In the rows, zero is written as 128.
The same turns and mirrors carry the whole set onto itself, and each row onto the other rows of its family. Which rows share a family with each named row? Give them in list order.
These 15 rows form 3 families of 5 rows each.
G: [125 102  82 130 153 134 113 130 129 145 125 145]
V: [114 130 140 119 121 135 146 130  91 108  93 114]
Q: [123 139 127 122 151 136 145 106 120 133 135 144]
T: [144 118 134 115 144 116 144 116 105 117 136 137]
Y: [110  79 109 137 132 137 119 165 157 134 135 122]
D: [113 102  93 123 144 141 116 106 140 152 145 124]
N: [106 125 153 129 100 139 149 146 102 119 113 125]
W: [128 115 114 133  96 128 119 172 126 137  91 112]
L: [106 120 128 128  99 118 127 157 146 114  88 102]
A: [ 98  83 108 142 103 155 115 150 146 149 124 119]
C: [110 150 148 128 121 128 151 132 123 113  98 131]
U: [140 112 139 131  91 122 122 158 136 122 107 101]
Z: [101  89 101 128 111 127 110 140 159 137 122  99]
X: [112 117 133 123 161 131 144 125 117 108 143 146]
S: [110  86  91 119 157 141 132 118 112 139 125 132]

Same family as Q: D, L, C, Z
Same family as A: G, V, U, X

The same turns and mirrors carry the whole set onto itself, and each row onto the other rows of its family. Which rows share a family with each named row? Give them in list order.
These 32 rows form 4 families of 8 rows each.
gup: [113 155 146 169 122 122 112 106 115 137  97 156 114]
vubo: [126 125  97 126 113 101 110 114 121 106  51 108 127]
Tumez: [134 130 111 115 125  59  97 121 133 129  60 125 137]
rudab: [135 130  99 104 144  91 112 120 107 119  51 138 133]
Zefiz: [116 151 152 178 130 110 118  90 121 126 102 149 113]
luri: [131 140 144 169 123  91 116  77 110 123 123 122 119]
buso: [128 121 102 133 119  88 115 100 126  96  54 101 127]
rad: [120 143 130 161 107  77  87  88 109 137 118 140 131]
Pulu: [124 123  95 130 113  87 105 106 125 102  52 108 131]
lobar: [134 124 100 114 146  65 106 102 117 111  55 137 138]
pobo: [147 112 114 106 133 111 113 101 124 124  47 118 126]
Kuv: [138 138 160 151 132 108 117 101 127 150 115 155 123]
Tik: [141 113 107 107 126  94  96  99 127 127  45 125 134]
kan: [140 134 115 108 129  95 115 140 122 135  56 120 126]
fen: [132 146 141 157 119 125 123 104  99 136 117 125 113]
Tila: [151 129 130 120 147  93 138 119 128 115  64 102 117]
Kur: [135 155 126 156 127 117  98 107  94 135 108 164 115]
tam: [133 139 154 152 126  92 103  96 130 153 114 162 130]
zudop: [144 108 113 115 132  82 102  84 132 116  51 118 134]
vubu: [122 149 127 148 104 112  94 115  97 151 112 143 126]
Buvi: [151 109 119 115 139  98 117  87 130 113  52 111 125]
mugen: [143 127 110 111 155  99 132 113 108 108  54 126 125]
Pevu: [143 152 137 165 138 117 114  93  97 121 113 152 108]
nena: [130 124 102 130 119 102 120 108 122  99  53 101 123]
Teler: [137 136 159 156 132  94 113  91 130 147 117 155 125]
tevib: [142 123 111 120 157  74 126  93 117  99  59 123 129]
kip: [108 155 140 170 116 104  96 102 118 140  96 163 122]
Pemaz: [134 141 154 149 126 105 107 106 125 158 112 162 127]
migo: [110 150 145 178 122  93 102  87 124 129 100 156 121]
lesag: [138 149 134 172 136  90 102  78 105 117 116 156 116]
per: [131 152 123 161 125  91  85  93 100 130 111 168 123]
tabe: [144 124 126 128 142  56 118  99 137 110  67 108 129]

Same family as per: rudab, lobar, Kur, mugen, Pevu, tevib, lesag
Same family as vubu: Tumez, luri, rad, kan, fen, Tila, tabe
Same family as Kuv: vubo, buso, Pulu, tam, nena, Teler, Pemaz

The same turns and mirrors carry the whole set onto itself, and each row onto the other rows of its family. Which rows share a family with each named row? Give them in list order.
These 32 rows form 4 families of 8 rows each.
luv: [127 138 125 173 102 118 145  99 161 120 101 132 123 137]
raku: [123  77 112 140 167  91 121 120 127 136 130 138 141 136]
karo: [125 152 112 171 132 100 154 106 122 102 108 111 122 125]
vebun: [140 149 142 122 115 114 134 107 152 119 140 157 144 146]
gefel: [158  85 121 126 155 100 138 141 127 144 121 139 150 162]
mutog: [132 157 117 148 124  86 171 107 147 122 112 121 140 116]
Sed: [123 123 134 105 144 101 161 125 164 141 136 141 142 133]
nika: [126 135 131 113 124 102 151 124 173 143 137 134 122 126]
mosi: [157 118  98 189 125 104 141 119 122 103 106 114 120 150]
tumog: [151  80 110 148 147 117 127 143 136 121 130 138 123 173]
Sege: [168 118 101 170 133  88 150 123 110 124  95 117 148 146]
Vuv: [ 96 110 122 131 156  90 139 108 149 134 137 138 137 113]
Zem: [142  86 130 152 127 128 120 126 155 137 112 148 127 168]
ruf: [123 157  96 149 124  81 136 105 138 133 150 107 141 129]
Neti: [143 106  96 135 147  92 113 132 124 147 155 121 149 161]
Faves: [177 129 124 158 118 111 119 116 116 115 117 144 148 162]
Rifo: [108 127 108 164 142  81 143  96 132 121 117 122 136 104]
fifez: [149 102 107 170 153 103 132 128 101 114 106 120 130 157]
donul: [115 113 130 121 143 118 143 127 171 120 149 142 117 150]
konop: [ 98 137 135 125 144 109 155 114 154 118 140 133 122 125]
Suvok: [150 106 119 186 113 122 124 114 139 125  91 131 127 160]
Visan: [128  90 126 123 165 116 129 137 132 129 137 141 129 157]
Sika: [178 106 102 168 127  94 134 134 120 132 101 115 130 148]
zotuk: [117 133 107 120 138  90 125 119 147 146 166 124 143 144]
bam: [115 116 141 143 116 127 136 112 179 134 122 147 124 146]
lazig: [150 155 108 160 111  90 156 112 145 124 109 110 123 117]
dopav: [155 162 129 156 107 107 135  98 133 109 119 141 142 141]
Vogek: [133  96  99 173 155  85 125 111 109 126 107 121 141 129]
volo: [149 131  84 166 131  82 122 116 113 133 138 103 145 149]
vep: [160 118 138 125 129 118 116 121 135 128 139 161 147 169]
Modu: [120 148 115 161 118 105 158 106 159 102 126 122 114 127]
Zaru: [156  86 122 120 140 104 127 147 147 148 131 138 130 157]

Same family as Vuv: luv, raku, Zem, Rifo, Suvok, bam, Vogek
Same family as zotuk: vebun, ruf, Neti, Faves, dopav, volo, vep
Same family as lazig: gefel, mutog, Sed, nika, Sege, Sika, Zaru

The same turns and mirrors carry the whole set onto itself, and each row onto the other rows of its family. Which rows share a family with each named row? Give them in list order.
These 32 rows form 4 families of 8 rows each.
pego: [134 115 113 125 139 114  95 147 138 120 127 149 125 137 117 111 143 126
 113 162 104 128  92  87 173 101 127  87 178 126 110 133 131 131 133 146
 130  96 129 142  90 110 133 131 113  87 121 118 124]
kap: [131 141 105 125 141 105 103 152 127 106 134 138 123 136 134 112 136 113
 121 144 105 126  94 106 156 103 134  87 189 124 106 134 131 122 138 139
 127 110 125 130  88 107 153 139 111  97 142 119 112]
fotif: [126 114 139 129 102 132 143 105 110 134 144 110  88 141 108 110 133 173
 167 128 123 123 140 156 133 126 155 167 125 146 138 133 123 121 116 138
 129 137 114 140 158 150 114 136 151 154 130 109 169]
Bet: [135 119 110 123 138 111  96 145 137 117 128 151 123 138 116 112 147 125
 114 160 105 128  91  88 177  99 134  85 176 122 111 132 128 132 134 146
 133  96 127 144  95 109 131 133 109  87 118 120 123]
tatu: [135 116 109 125 135 113  96 148 134 119 130 153 126 138 117 113 145 126
 112 163 103 125  93  88 170  97 129  87 179 128 114 135 131 128 129 141
 131  97 130 142  92 108 130 131 112  85 121 118 124]
lare: [132 109 121 118 114 139 147 124 118 141 148 103 104 120 105 125 130 171
 154 109 122 117 141 139 114 135 162 173 125 157 131 114 119 115 118 133
 139 145 117 143 145 143 119 135 158 149 120 121 159]
Siv: [128 139 104 128 141 104 105 151 126 108 136 138 123 133 133 114 135 116
 119 147 102 126  95 110 155 103 133  86 192 125 105 135 131 125 136 135
 125 111 128 129  87 109 156 138 113 102 144 117 113]
tepod: [131 114 140 133 105 131 143 104 109 133 145 111  91 139 110 112 134 172
 164 123 118 122 136 149 128 128 154 162 129 148 138 135 123 121 117 139
 134 139 116 143 157 156 110 136 153 153 131 112 170]
navov: [144 154 116 128 137 104 101 163 121 106 139 133 125 118 126  99 136 117
 127 157 118 137  93  95 173 102 121 112 172 144 104 153 136 112 149 128
 124 100 105 137  96 106 157 117 117  92 130 125 120]
von: [142 152 116 127 135 101 101 164 118 105 143 131 127 119 129  97 137 116
 125 156 117 135  93  94 169 102 122 112 175 140 108 149 134 112 149 131
 127 101 107 138  98 105 150 116 118  95 131 125 119]
lida: [116  94 134 149 109 137 132 122 105 141 137 117 103 157  89 112 116 163
 164 118 115 109 133 156 141 144 153 152 125 155 124 128 135 125 118 132
 144 140 130 146 142 138  94 130 169 145 112 117 160]
lupoz: [116  96 135 147 107 138 134 123 106 142 135 118 101 156  87 112 116 161
 164 121 116 109 134 156 144 146 153 152 123 155 125 127 136 128 115 135
 147 142 128 148 143 138  94 133 164 145 108 116 158]
Bufev: [129 108 123 117 112 140 148 127 119 143 146  99 102 120 100 122 133 171
 155 112 124 121 144 145 112 130 165 171 125 159 133 116 121 116 115 135
 138 145 119 140 145 141 122 132 157 146 121 114 163]
Nunin: [120  97 136 143 107 138 135 119 105 143 139 118 102 155  90 115 119 162
 162 120 115 108 129 154 140 147 155 154 127 157 127 128 133 125 115 131
 148 144 129 147 142 139  90 133 163 144 111 121 159]
galo: [130 137  89 117 138  98  93 151 115 106 142 132 122 136 130  96 147 111
 114 150 113 124  96  82 165 104 132 111 179 143 101 137 139 119 131 130
 121 101 132 135  94  99 149 131 120  87 138 104 124]
vul: [119 106 130 142 104 123 140 115  95 146 157  99  92 137  90 121 138 160
 178 112 111 116 143 147 135 140 149 156 117 141 130 125 120 107 114 123
 141 146 112 146 151 142 104 136 149 125 124 121 162]
gimi: [118 102 129 139 102 124 140 116 100 147 155  99  91 138  85 116 138 162
 177 112 117 119 143 152 140 139 150 158 116 143 130 122 121 107 117 124
 139 143 111 147 148 141 107 135 147 123 121 117 164]
vebo: [128 139 106 127 139 107 104 151 127 107 133 139 123 130 129 114 133 115
 118 147 103 127  97 108 157 102 133  86 189 124 102 133 134 126 138 139
 122 110 125 128  88 108 158 138 115  98 142 116 111]
puz: [129 107 118 120 110 140 150 125 117 144 146  97 100 116 101 122 132 170
 152 113 122 121 144 142 113 133 161 171 125 159 133 115 123 114 114 131
 139 145 120 141 148 142 123 133 156 146 122 118 159]
Totaz: [136 121 112 126 137 113  94 146 133 118 129 148 128 136 119 114 150 127
 112 157 103 125  91  87 172 101 132  87 177 125 114 131 129 130 135 145
 136  97 130 145  92 110 130 133 111  86 121 122 123]
rusap: [130 143 105 125 139 105 110 150 125 104 136 137 122 132 132 114 135 114
 121 144 105 129  95 107 158 105 133  88 193 124 105 130 131 124 137 140
 125 112 124 127  84 110 155 137 113 101 140 119 111]
Pugi: [126 108 138 133 106 131 140 107 107 142 149 111  90 140 110 111 136 172
 166 129 117 124 137 152 123 127 152 164 127 150 140 136 127 119 113 130
 133 137 118 140 156 153 111 135 157 153 131 112 172]
feb: [117 103 130 142 101 124 139 115  98 148 156  98  94 137  87 118 140 160
 175 109 113 123 145 151 135 139 150 160 118 142 131 122 122 110 115 119
 140 146 110 147 148 142 103 138 148 125 124 118 162]
koni: [119  97 134 144 105 137 132 121 102 139 138 119 100 156  89 111 116 166
 162 117 119 109 133 156 144 146 155 153 123 154 128 126 134 128 115 133
 146 140 129 149 143 138  90 134 162 146 111 120 160]
zonu: [133 142  91 111 139  97  98 153 117 101 140 133 122 138 126  93 146 110
 115 147 115 127  96  80 172 104 132 112 175 141  99 137 134 122 133 134
 123  99 130 138  92  99 147 133 117  91 136 104 123]
sume: [142 149 112 126 135 106 101 165 117 109 141 134 122 116 123  97 138 117
 126 157 119 136  96  99 170 101 118 112 172 143 103 148 137 114 149 128
 124  96 110 136  98 105 159 118 120  91 133 122 120]
Nek: [124 108 136 134 104 134 143 108 110 137 146 112  87 137 108 114 131 174
 165 128 123 124 138 154 127 124 152 166 131 146 138 136 126 122 113 133
 132 133 115 138 157 151 116 132 154 153 129 109 173]
Ges: [133 135  90 118 137 101  97 154 121 107 141 131 120 134 125  96 144 110
 115 151 114 126  96  83 167 100 128 113 177 139 100 134 136 122 130 130
 119  99 129 129  92  98 150 131 120  87 133 102 124]
Lemap: [122 105 133 140 103 123 141 114  97 142 153 101  91 139  85 116 139 164
 177 110 116 118 144 151 137 139 152 154 116 143 128 123 120 105 119 128
 140 144 111 149 147 143 102 138 149 124 123 119 162]
nuki: [131 143  92 114 138  99  99 151 121 103 140 129 122 137 122  92 145 112
 114 151 115 124  94  86 175 101 133 111 175 143 101 131 133 124 131 135
 124  98 128 135  92  97 151 132 118  87 134  99 123]
togit: [128 108 121 122 113 135 151 125 118 143 148  99 103 120 105 124 132 174
 152 109 121 120 141 140 108 132 164 172 126 161 132 115 124 113 113 133
 139 144 118 143 148 139 120 135 156 145 123 118 161]
vepi: [141 152 114 127 136 103 100 166 117 108 144 132 129 118 127 100 138 116
 125 156 118 133  89  96 167 105 118 114 175 141 108 152 137 113 150 126
 126  97 109 139  98 104 156 115 121  92 132 124 120]

Same family as kap: Siv, vul, gimi, vebo, rusap, feb, Lemap
Same family as galo: fotif, tepod, Pugi, zonu, Nek, Ges, nuki
Same family as lupoz: pego, Bet, tatu, lida, Nunin, Totaz, koni

